Here are some rows, each followed by its group. Groups can overlap.
-2 & 8 & 3 & 24 & -35 & 22 & 3 & -13 & -14 & -36 & 23 & -23 & 25 & 7 & -10 & -13 & 17 & -15 & 28 & -13 & -21 & -2 & 7 & 29 \\ 0
-43 & -2 & -23 & 6 & 24 & -36 & 33 & -10 & 7 & 7 & -5 & -20 & 1 & -17 & 7 & 51 & 3 & -1 & -50 & 8 & 19 & 6 & 23 & 18 \\ 1
3 & 28 & 4 & -3 & -6 & -30 & -4 & -5 & 1 & -15 & -1 & 1 & 1 & -14 & 14 & 15 & 13 & -25 & -5 & -5 & -24 & 7 & 36 & 33 \\ 0
-2 & 19 & -30 & 14 & 10 & -28 & 20 & 26 & 11 & -9 & 11 & -14 & -45 & -6 & 31 & 29 & 9 & -16 & 5 & -6 & -4 & 24 & 29 & 3 \\ 2
-8 & -12 & 18 & 6 & -13 & 8 & 1 & -18 & -5 & -7 & -11 & -19 & 45 & 11 & -3 & -17 & 20 & -2 & 41 & -14 & -16 & 16 & 8 & 54 \\ 0
-11 & -17 & 9 & -12 & -45 & -5 & 13 & -5 & -2 & 13 & 23 & 42 & 28 & 28 & -1 & -8 & -20 & 10 & 31 & -40 & 8 & -68 & 26 & 7 \\ 3
19 & 12 & 11 & 25 & 46 & -13 & -16 & -1 & 9 & 16 & -23 & -37 & 35 & -2 & -8 & -13 & 4 & 5 & -11 & -1 & -10 & 0 & 40 & 9 \\ 0
5 & -40 & 12 & -15 & 10 & 23 & 0 & -17 & -7 & 27 & -18 & 8 & 14 & 15 & -27 & -28 & -22 & 19 & -16 & 22 & 26 & -18 & 13 & -27 \\ 4
-5 & -35 & 20 & -38 & 23 & -5 & 0 & 1 & 19 & 10 & -43 & 16 & 42 & 26 & -3 & -15 & 14 & 9 & -9 & -20 & 18 & -50 & 23 & 25 \\ 3
-10 & 7 & 22 & -7 & 1 & -8 & -15 & -58 & 44 & 25 & 27 & 38 & -6 & -47 & 9 & 33 & 0 & 3 & 27 & 18 & -3 & -38 & -12 & 13 \\ 4
-31 & -15 & -17 & 12 & 5 & -8 & 9 & -32 & -12 & -15 & 44 & -10 & 28 & -47 & -30 & -1 & -31 & 21 & 0 & 0 & -2 & -36 & 0 & -19 \\ 1
37 & -11 & -7 & 4 & 7 & 47 & -12 & -16 & -46 & 63 & -44 & 9 & -1 & 51 & -25 & -1 & -12 & 28 & 41 & -6 & 35 & -16 & -36 & 20 \\ 4
-5 & 1 & 17 & -19 & -14 & -11 & 3 & 40 & 16 & -3 & -2 & 4 & 0 & 3 & 13 & -16 & -7 & -13 & -19 & -25 & 2 & 12 & 24 & -25 \\ 5
-2 & 13 & 12 & -30 & 3 & -16 & 4 & 0 & 7 & -31 & 2 & -7 & 14 & -1 & -6 & 5 & 17 & -22 & 9 & -20 & -23 & 13 & 37 & 25 \\ 0
30 & 28 & 10 & -3 & 14 & -43 & -8 & 50 & 33 & 5 & 11 & 23 & -12 & 8 & 17 & -6 & -2 & 11 & -8 & -21 & -17 & 8 & 10 & -25 \\ 5
-5 & 27 & -13 & 6 & 24 & -46 & 20 & 2 & -34 & 3 & 3 & 0 & -17 & -19 & -24 & 34 & -3 & 41 & -37 & -1 & 19 & -22 & 22 & 19 \\ 1
17 & -29 & -9 & -38 & -9 & 34 & 8 & 7 & -48 & 12 & -20 & 12 & -23 & 41 & -25 & -32 & -18 & -9 & 11 & 38 & 21 & -25 & 9 & -34 \\ 4
-4 & -7 & 7 & -28 & -2 & -2 & -13 & -28 & 7 & 22 & -16 & 38 & -18 & 2 & 7 & 10 & 14 & -1 & 12 & 20 & 30 & -15 & -30 & -4 \\ 4
2 & -25 & -5 & -32 & -13 & 0 & -7 & -19 & -10 & 9 & -18 & 26 & -19 & 7 & -6 & -25 & 4 & -14 & 23 & 36 & 12 & -26 & -1 & -8 \\ 4
-11 & -17 & 43 & -37 & 1 & 14 & -18 & -44 & 31 & 1 & 15 & 23 & -7 & 0 & -8 & 26 & 13 & -28 & 55 & 9 & -17 & -26 & -25 & 16 \\ 4
-13 & 19 & -23 & -12 & -29 & -21 & 12 & 20 & 14 & 7 & 10 & 22 & -2 & 1 & 24 & 11 & 7 & 5 & 6 & -37 & -3 & 2 & -17 & -10 \\ 5
17 & -32 & 23 & -42 & 48 & -13 & 1 & -22 & 26 & 43 & -13 & 17 & -8 & -1 & 12 & 29 & 15 & 22 & 6 & 33 & 14 & -28 & 10 & -22 \\ 4
2 & 39 & 4 & 13 & 3 & -30 & -27 & -12 & 7 & -17 & -3 & 8 & 0 & -21 & 20 & 16 & 20 & -7 & -7 & -14 & -35 & -1 & 3 & 35 \\ 0
24 & 25 & -6 & 45 & 42 & 6 & -13 & -12 & -7 & -44 & 24 & -27 & 9 & -11 & -5 & 8 & 4 & -25 & -5 & 2 & -38 & 36 & -5 & -14 \\ 6
22 & -9 & 33 & -16 & 20 & 7 & -24 & -21 & 2 & 44 & -17 & 19 & 9 & -11 & -25 & 6 & -18 & 31 & 9 & -7 & 2 & -28 & -12 & -17 \\ 4
14 & 2 & 28 & -23 & 8 & 5 & -13 & -39 & 9 & -4 & 32 & 59 & -12 & -23 & -16 & 5 & 7 & -6 & 10 & 23 & -5 & -33 & -28 & -32 \\ 4
3 & -29 & 18 & -21 & -15 & 15 & 34 & 1 & -1 & -15 & 16 & 2 & 16 & 18 & -19 & 0 & -11 & -16 & 35 & -12 & -7 & -22 & 61 & 10 \\ 3
-24 & -36 & -2 & -32 & 4 & 6 & 17 & -16 & -7 & 11 & -27 & 23 & -11 & 26 & 0 & 6 & -6 & -10 & 27 & 27 & 26 & -32 & 23 & 14 \\ 4
-20 & -10 & 10 & -9 & -34 & 10 & 21 & 31 & 10 & -11 & 8 & 21 & 25 & 22 & -2 & -20 & -26 & -9 & 9 & -60 & -5 & -9 & 9 & -5 \\ 5
21 & 7 & -14 & 33 & 33 & 11 & -29 & 0 & -33 & -11 & -36 & -36 & -5 & 24 & 25 & 22 & 1 & -15 & -2 & 15 & -14 & 19 & -6 & 6 \\ 6
-40 & 6 & -52 & -2 & -32 & -16 & 14 & 32 & -32 & -1 & -24 & 6 & -21 & 46 & 22 & 4 & 15 & -29 & 6 & -33 & 41 & 8 & 14 & 48 \\ 5
10 & -38 & 11 & -17 & 17 & 23 & 1 & -10 & -22 & 32 & -48 & -4 & -3 & 19 & -23 & 8 & -12 & 11 & -8 & 23 & 31 & -13 & 0 & -1 \\ 4
4 & 19 & 35 & 8 & -8 & 7 & -13 & -10 & 31 & -25 & 33 & -11 & 42 & -37 & -7 & -36 & 11 & 12 & 23 & -21 & -31 & 17 & -5 & 3 \\ 0
-1 & 38 & -31 & 61 & -1 & 0 & -42 & 0 & -14 & -40 & 14 & -16 & -14 & -9 & 26 & 13 & -9 & -28 & 14 & 4 & -33 & 18 & 3 & -4 \\ 6
10 & -36 & 34 & -36 & -7 & 41 & 1 & -38 & -10 & 12 & 7 & 10 & 16 & 6 & -38 & -25 & -10 & 11 & 28 & 28 & 10 & -29 & -4 & -16 \\ 4
-13 & 2 & 8 & -18 & -3 & -10 & -35 & -10 & 2 & 4 & -25 & 1 & -12 & -21 & -10 & -4 & 2 & -17 & -44 & 10 & 18 & 19 & -47 & -11 \\ 7
-7 & 4 & 11 & -13 & 8 & 18 & -24 & -17 & -8 & -6 & 4 & -21 & -9 & -47 & -20 & -26 & -11 & 12 & -27 & 27 & 27 & 32 & -46 & -37 \\ 7
-16 & -53 & 14 & -25 & -5 & 25 & 8 & -20 & 2 & 11 & -21 & -19 & 10 & 30 & -23 & -6 & -13 & -14 & 24 & 11 & 17 & -18 & 20 & -10 \\ 4
15 & -9 & 6 & 0 & -20 & 9 & -27 & -26 & -3 & 23 & 5 & 32 & -14 & 6 & -6 & 9 & -5 & 20 & 8 & 24 & 12 & -26 & -27 & -9 \\ 4
25 & -29 & 52 & -14 & 19 & 30 & -15 & -36 & 30 & 38 & 12 & 11 & -1 & -35 & -32 & -6 & -16 & 29 & 27 & 32 & -18 & -22 & -12 & -37 \\ 4
-5 & -8 & -16 & 0 & -36 & 37 & -32 & -12 & -19 & -29 & 17 & 2 & -13 & -27 & -26 & -57 & -21 & -9 & -14 & 30 & 3 & 5 & -36 & -43 \\ 7
25 & 17 & -16 & 30 & 9 & 13 & 6 & 27 & -10 & 9 & 9 & -18 & -3 & 3 & 5 & 2 & -9 & 14 & 13 & -13 & -2 & 45 & -13 & 4 \\ 2
-14 & -18 & 23 & -45 & -26 & -16 & 1 & -3 & 14 & -33 & 30 & 1 & 5 & -30 & 0 & -41 & 15 & -19 & 28 & -1 & -13 & -12 & 34 & -23 \\ 0
15 & -8 & 17 & -28 & 35 & -13 & 25 & 28 & 51 & 25 & -16 & -36 & 3 & 16 & 20 & 7 & 22 & 21 & -8 & -20 & -4 & 29 & 35 & 1 \\ 5
-7 & -6 & 11 & -7 & -13 & 10 & 23 & 32 & 22 & -12 & 9 & -14 & 14 & 17 & -3 & -4 & -2 & -13 & -9 & -30 & -8 & 27 & 11 & 11 \\ 5
22 & -50 & 25 & -19 & 25 & 45 & 6 & -5 & -13 & 58 & -28 & 7 & 2 & 49 & -27 & -8 & -11 & 17 & 2 & 6 & 26 & -28 & 13 & -18 \\ 4
21 & 10 & 46 & -42 & 83 & -48 & -17 & -25 & 82 & 83 & -27 & 12 & -6 & -29 & 28 & 66 & 9 & 67 & -16 & 22 & 4 & -21 & -13 & -21 \\ 4
-7 & -12 & -28 & 19 & -37 & 47 & 16 & 51 & -62 & 6 & -48 & -19 & 26 & 85 & -4 & -44 & -6 & -2 & 20 & -61 & 35 & 8 & -1 & 38 \\ 5
5 & -8 & 10 & 4 & -4 & -6 & 10 & 30 & 24 & 0 & 11 & 12 & 17 & 22 & -11 & 13 & 14 & 0 & -21 & -43 & -4 & 9 & 8 & -4 \\ 5
-9 & -40 & 7 & -12 & -4 & 17 & 24 & -30 & -6 & 9 & 7 & 16 & -5 & 0 & -16 & 14 & -13 & -24 & 17 & 15 & 8 & -27 & 11 & 20 \\ 4
-38 & -24 & 7 & -15 & 12 & 10 & 14 & -30 & 15 & 12 & -5 & 9 & 12 & 14 & 17 & 11 & -15 & -11 & 26 & 29 & 22 & -21 & 3 & -18 \\ 4
-4 & -30 & 23 & -23 & 12 & -2 & -3 & -40 & 25 & 27 & 7 & 25 & -12 & -21 & 13 & 18 & 23 & 9 & 22 & 21 & 0 & -42 & -11 & -7 \\ 4
4 & -53 & 5 & -17 & -9 & 41 & 10 & -21 & -18 & 29 & -45 & -4 & 14 & 37 & -16 & -32 & -31 & 11 & 22 & -5 & 27 & -41 & 19 & 8 \\ 4
-6 & 12 & 12 & 1 & -25 & 18 & 19 & 27 & 6 & -15 & -6 & 10 & 25 & 19 & -6 & -11 & 13 & -9 & -2 & -47 & -20 & 7 & 7 & 34 \\ 5
40 & -17 & 12 & -44 & 40 & 5 & -26 & -26 & 10 & 29 & -13 & 30 & -6 & 12 & -28 & -7 & 13 & 27 & -23 & 28 & 27 & -41 & -11 & -55 \\ 4
11 & 15 & -20 & 52 & 24 & 8 & -31 & -10 & -4 & -4 & 0 & -44 & -3 & 5 & 1 & 2 & 1 & 7 & -18 & 32 & -13 & 20 & -22 & -24 \\ 6
53 & -30 & 25 & -10 & 17 & 8 & 11 & 21 & 7 & 33 & 2 & 23 & -7 & 28 & -6 & 0 & 19 & 41 & -13 & 3 & -2 & -26 & 34 & -21 \\ 3
19 & 13 & -6 & 3 & 28 & -18 & 8 & 51 & -9 & 4 & -8 & -43 & -17 & 1 & 15 & 0 & -1 & 19 & -23 & -5 & -11 & 13 & 29 & -14 \\ 2
-12 & -23 & 9 & 7 & -17 & 36 & -9 & -1 & -22 & -7 & -15 & -21 & -6 & -13 & -18 & -33 & -35 & 14 & -6 & 6 & 11 & 18 & -46 & -13 \\ 7
19 & 5 & 35 & -27 & 34 & -40 & 14 & 14 & 57 & 25 & -9 & 36 & 4 & 13 & 18 & 43 & 18 & -7 & -21 & -27 & -1 & -37 & 45 & -1 \\ 3
-17 & -26 & 16 & -31 & 11 & 5 & 18 & -43 & 13 & 9 & 28 & -3 & -4 & -5 & -8 & 16 & -4 & -13 & 43 & 39 & 9 & -27 & 14 & -6 \\ 4
32 & -54 & 42 & -27 & 6 & 19 & -7 & -3 & 41 & 45 & -6 & 20 & 28 & 15 & -25 & -22 & 13 & 26 & 8 & -28 & 2 & -54 & 27 & -27 \\ 3
-19 & 40 & -8 & 10 & 4 & -20 & -10 & 8 & 11 & -43 & 38 & -21 & 0 & -30 & 8 & 9 & 15 & -26 & -9 & -13 & -37 & 38 & -24 & -5 \\ 2
15 & -26 & 15 & -32 & 46 & -11 & 1 & -13 & 13 & 64 & -44 & -10 & -41 & 6 & 24 & 38 & 5 & 32 & -10 & 41 & 19 & -28 & 18 & -7 \\ 4
-37 & 11 & -30 & 1 & 11 & 7 & -26 & -18 & -28 & -2 & -20 & -28 & -2 & -6 & -13 & -23 & -9 & 5 & -20 & 24 & 33 & 8 & -31 & 16 \\ 7
-4 & 45 & -7 & 27 & 14 & -57 & 0 & -32 & 0 & -13 & 16 & 36 & 1 & -52 & -6 & 37 & 15 & 14 & -24 & 5 & -25 & -9 & -20 & 24 \\ 1
6 & -29 & 31 & -27 & 29 & 23 & -3 & -15 & -1 & 48 & -38 & -7 & -7 & 27 & -16 & 27 & -24 & 25 & 3 & 22 & 4 & -21 & 3 & 19 \\ 4
-6 & -10 & -3 & -30 & 17 & -16 & 11 & 50 & 18 & 5 & -21 & -18 & -5 & 13 & 29 & 0 & -10 & 11 & -2 & -17 & -7 & 20 & 40 & 1 \\ 5
18 & 10 & 28 & -3 & 0 & -8 & 15 & 19 & 27 & 6 & 2 & 8 & 24 & -2 & -10 & -9 & 35 & 24 & -26 & -25 & 3 & 7 & -14 & -3 \\ 5
-19 & -10 & 1 & -28 & 20 & -24 & 13 & -18 & 22 & 3 & 12 & 23 & -22 & -13 & 17 & 33 & 13 & 0 & -4 & 20 & 7 & -31 & 13 & -9 \\ 3
12 & 40 & -20 & 26 & 37 & -10 & -50 & -17 & 6 & -12 & 30 & 11 & 5 & -15 & 10 & 22 & 19 & -11 & 4 & -14 & -27 & 14 & -12 & -1 \\ 6
-10 & -25 & -8 & -8 & -25 & 27 & 1 & -25 & -40 & 28 & -48 & 20 & 1 & 34 & -4 & -16 & 5 & -3 & 41 & 35 & 49 & -32 & -20 & 31 \\ 4
46 & 21 & 18 & 22 & 15 & 6 & -20 & 10 & 12 & -7 & 51 & 8 & -23 & -34 & -4 & 18 & 1 & 19 & -6 & -3 & -30 & 18 & -25 & -52 \\ 2
-19 & -19 & 11 & -32 & -28 & -5 & 11 & -7 & 18 & -1 & 2 & 47 & 18 & 19 & 7 & 8 & 8 & -33 & 39 & -33 & 5 & -55 & 24 & 45 \\ 3
-5 & -8 & -14 & -15 & 2 & 7 & -5 & -39 & -31 & 9 & -15 & 32 & -10 & 5 & 5 & 11 & 4 & -13 & 14 & 29 & 23 & -42 & -12 & 8 \\ 4
20 & 16 & 33 & -2 & -5 & 9 & 9 & -3 & 40 & -3 & 17 & 0 & 22 & -14 & -2 & -13 & 22 & -7 & 2 & 13 & -6 & 18 & 23 & -6 \\ 5
6 & -22 & 24 & -31 & -12 & -16 & 25 & -8 & 48 & 15 & 18 & 65 & 24 & 2 & 19 & 6 & 14 & 4 & 30 & -27 & -17 & -45 & 31 & 0 \\ 3
25 & -43 & 29 & -24 & 7 & 33 & 8 & -15 & -10 & 19 & -13 & 1 & -4 & 19 & -29 & -28 & -12 & 20 & 18 & 37 & 15 & -30 & 14 & -47 \\ 4
31 & 13 & -23 & 55 & -20 & 54 & -33 & -14 & -51 & -34 & 2 & -10 & -14 & -3 & 1 & -16 & 1 & -2 & -27 & 17 & -7 & 21 & -28 & -8 \\ 6
-10 & 6 & -37 & -18 & -3 & -41 & 15 & 38 & 23 & -26 & 29 & 6 & -36 & 17 & 35 & 17 & 2 & -48 & -5 & 9 & -3 & 2 & 65 & -13 \\ 5
1 & -11 & -35 & 45 & 21 & 13 & -12 & -11 & -12 & -45 & 40 & -42 & -26 & -24 & 22 & 11 & 11 & -31 & -22 & 45 & -49 & -3 & 37 & -3 \\ 6
-4 & -81 & 20 & -2 & -1 & 47 & 34 & -12 & -10 & 29 & -23 & -12 & 18 & 28 & -4 & -17 & -28 & -3 & 36 & 12 & 8 & -37 & 39 & 24 \\ 4
10 & 21 & -5 & 31 & -9 & 7 & 4 & -13 & -38 & 0 & -26 & 9 & 15 & -3 & -31 & 8 & 18 & 27 & -38 & 2 & 14 & -4 & -31 & 20 \\ 1
-21 & -3 & -2 & 19 & -28 & -16 & 40 & 12 & 31 & 4 & 13 & 42 & 22 & -16 & 21 & -32 & 10 & -8 & -1 & -44 & 6 & 10 & 10 & 21 \\ 5
-2 & 6 & 6 & -18 & 15 & -22 & 1 & 10 & 16 & -6 & -16 & -9 & 26 & -7 & 11 & -12 & 25 & 1 & 6 & -10 & -14 & 8 & 18 & 7 \\ 0
-3 & 32 & -11 & -6 & 8 & -15 & -14 & 3 & -42 & 18 & -37 & 9 & -18 & -12 & -25 & -7 & -19 & 7 & -48 & 12 & 22 & 6 & -25 & -6 \\ 7
23 & -20 & 14 & -10 & 10 & 5 & -11 & 42 & 46 & 31 & -15 & -22 & 6 & 34 & 23 & -17 & 8 & 25 & -6 & -29 & 0 & 18 & 26 & -32 \\ 5
6 & -34 & 11 & -33 & -1 & 21 & 16 & -23 & -11 & 21 & -19 & 24 & -18 & 11 & -11 & -9 & -4 & 0 & 25 & 22 & 18 & -43 & -2 & -25 \\ 4
22 & 35 & -26 & -1 & -34 & 8 & 12 & 0 & -29 & -9 & 4 & -10 & -14 & 0 & -2 & -41 & 10 & 33 & 21 & 20 & 35 & 27 & -43 & 7 \\ 2
-12 & 9 & 6 & -19 & -51 & -21 & -4 & -36 & 29 & -18 & 39 & 55 & 15 & -12 & 7 & 1 & 28 & -35 & 42 & -4 & -18 & -44 & 6 & 22 \\ 3
Which 3 groups are nearest to each row below, nearest first, going by the average distance to the group's rows?
-22 & -36 & -8 & -26 & 18 & 27 & 17 & 11 & -36 & 49 & -71 & -15 & -12 & 61 & 11 & 32 & -29 & -2 & 10 & 3 & 45 & -16 & 24 & 26 \\ -> 4 5 3
Which 3 groups are nearest to each row below, nearest first, going by the distance to the group's nearest row?
22 & -3 & 41 & 14 & -39 & 33 & -15 & -4 & -5 & 5 & 29 & -30 & 27 & -20 & -14 & -50 & -7 & 42 & 19 & 7 & -19 & 0 & -6 & -11 \\ -> 0 7 5
13 & 46 & -17 & 38 & -33 & -6 & 9 & 15 & 1 & -9 & 37 & 26 & -32 & -34 & 25 & 22 & 28 & -23 & -4 & 24 & -16 & 30 & -19 & -1 \\ -> 2 6 0
Which 4 groups are nearest to each row below, nearest first, going by the average distance to the group's rows?
-2 & 24 & -14 & -6 & 30 & -23 & 10 & 21 & 23 & 4 & 16 & -42 & -11 & -21 & 15 & 2 & -5 & 8 & -4 & 3 & -11 & 38 & 24 & -24 \\ -> 2 0 5 6
21 & 18 & 34 & -17 & 14 & -34 & -15 & -11 & 64 & 22 & 32 & 62 & -3 & -29 & 30 & 19 & 26 & 20 & 25 & -8 & -18 & -37 & -2 & -2 \\ -> 3 0 4 5
7 & 14 & -19 & 8 & -14 & 1 & 16 & 43 & 15 & 0 & 33 & 7 & -16 & -6 & 10 & -9 & 6 & 2 & 16 & -20 & -7 & 19 & -4 & -35 \\ -> 2 5 0 6
9 & 28 & 16 & -10 & -19 & -15 & 3 & 29 & -13 & 18 & -13 & 28 & 0 & 17 & 11 & -2 & 20 & 8 & -11 & -63 & 22 & 5 & -5 & 13 \\ -> 5 0 2 3
Which 4 groups are nearest to each row below, nearest first, going by the distance to the group's nearest row?
10 & 19 & -4 & 45 & -12 & 51 & -15 & 29 & -13 & -14 & 27 & -21 & -8 & 1 & 2 & -23 & 5 & 18 & 4 & 0 & -21 & 38 & -19 & -31 \\ -> 2 6 7 0
